(in the rows, 128 means zero)
The rows of T fall into 3 groups, and each row is roughly a mix of its group's hidden directions.
T, 77 rows:
[[114 124 145 181  98 151 170 145 102 176]
 [127 127 177 118  76 143 135  82 121 175]
 [110 140  71  87 162 124 118 157 159  91]
 [ 86 134 135 157  49 146 118 122 125 148]
 [145  88  93 119  93  96 157  79 140 160]
 [156 136 148 125  93 151 108  65 174 149]
 [122 116 155 184  68 122  94 106 104 132]
 [ 88 144 147 178 149  80  99 130 104  96]
 [188 136 108  95 115 163 149 168 149 100]
 [ 82 115 162 155 138 177 134 157  87 154]
 [153 146 110  78 156 161 149 178 135 163]
 [185 118 134  95 128 134 144 127 199 118]
 [ 74 123  92  90  84 142 100 104 148 143]
 [133 115  77 140 196 116 129 165 120 103]
 [143  76 131 157 162 119 122  96  81 167]
 [142 132 105 120 154 179 113 198 110 109]
 [181 101 150 118 193 111 138 102 108 139]
 [127 109 134 207 103 114  97 131  93 118]
 [182 103 141  89  94 121  96  95 160 113]
 [122 179 136 112 181 125 120 191 122 127]
 [111 121 173 124 170 106 130 106 185 167]
 [159 161  99  90 167 137 125 190 135 121]
 [134  65 101 160  88 163 122 111 107 106]
 [173 149  97 147 109 161 102  93 142 179]
 [186 127  94  97 110 150  94 158  90 127]
 [111 131 164 116  77 148  93  78  95 110]
 [176 119  82 140 151 113 146 144 185 153]
 [123 108 124 181  97 105  69 115 105  96]
 [124  97 143  94 161  90 150 176 141  84]
 [122 148 178  86 151 165  98 153  97 156]
 [ 75 152 173 150 163 129 130 160  97 157]
 [119 122 180 112 169 109 120 111 182 167]
 [ 69 117 171 183 126 132 115 121  93 128]
 [145 126 150 129  93 162  99  92 153  64]
 [129 111 137 184  96 105  72 112 105  99]
 [142 168 134  93 140  65 142 102 165 149]
 [154 109 173 130 138 137 165  98 104 189]
 [183 111  74 106 107 112 121 110 156  92]
 [133 149 158  92 155 164  90 154  95 173]
 [120 129 147 203  91 141 150 151  98 149]
 [ 87  80 132 184 115 142 128 125  81 139]
 [178 103  81 120  86 113 131 132 130  78]
 [ 86 137 134 156 133 122  87  98  82 178]
 [152 164  88 167 112 175 163 121 157 144]
 [167 105 102 124  88 124 113  83 156  78]
 [ 94 124  67 131 161 147 161 174 126 145]
 [139 131 123  86 131 102  72 101 154  75]
 [160 162 132  68 129 112 150 109 174 156]
 [119 104 142 190  82 121  91 107  95 134]
 [146 134  99 140 186 115 130 158 152 188]
 [144 119 145  91 157 127 169 180 165  93]
 [140 108 117 141  67 112 119  68 135  90]
 [168 132  78 131 165 130 150 184 144 151]
 [127 135 101 172 146 119 179 116 190 144]
 [120 147  85 106 175 138 163 182 149 112]
 [114 105  90 199 143 121 120 160  94 120]
 [165 129 136  97 161  96  87 110 145  73]
 [100  94 146 176  91 107 118  73 116 113]
 [ 85 113 112 168 166  77 118 124 111 166]
 [179 130 115  90  95 139 123  92 174  96]
 [115 165 100 163 119 173 186 151 127 108]
 [132 105  92 161 136  82 170 125 179 109]
 [155 135  84 129  79 155 122 140  78  91]
 [178 110 132 126 205 104 132 129 116 109]
 [165 145 180  79 119 114 111  88 151 108]
 [ 83 128 191 140 116 149 145  97 122 172]
 [131 129  83 159 154  70 106 158 108  95]
 [134 186 159  97 140  82 126 102 168 124]
 [125 113 139 211 103 129 133 144  88 143]
 [112 121 120 150 183  91 113 127 142 193]
 [ 97 126 129 145 152 105  81 120  80 182]
 [133 141 124  42 148 132 133 108 166 125]
 [135 109 115 130  87 109  70  86  82 128]
 [134 136  96 132  78 155 118 135  63  93]
 [113 132 129 174 134  90  86 126 115  64]
 [163 125  75 117 150 146 112 187 118  95]
 [ 92 105 163 176  96 122 111  78 117 107]]

Here is one row of each group, with its name. Which group are the others in?
[167  97 115 127 201 100 113 117 109 110]
<19>
[181 132  79 151 119 134 149 118 185 143]
<6>
[188 121  70  87 119 117 137 129 156 120]
<29>

[ 99 116  86 195 124 127 118 169 104 116]
<19>
[153 134 152 100  88 149 122  73 173 101]
<29>
[144 147 126  87 135 105  85 121 161  65]
<19>
[130  99 128 157  82 109 111  67 138  88]
<29>
[132 175 123 133 166  81  97 154 133  81]
<29>
[128 136  88  86 190 134 161 160 146 125]
<19>
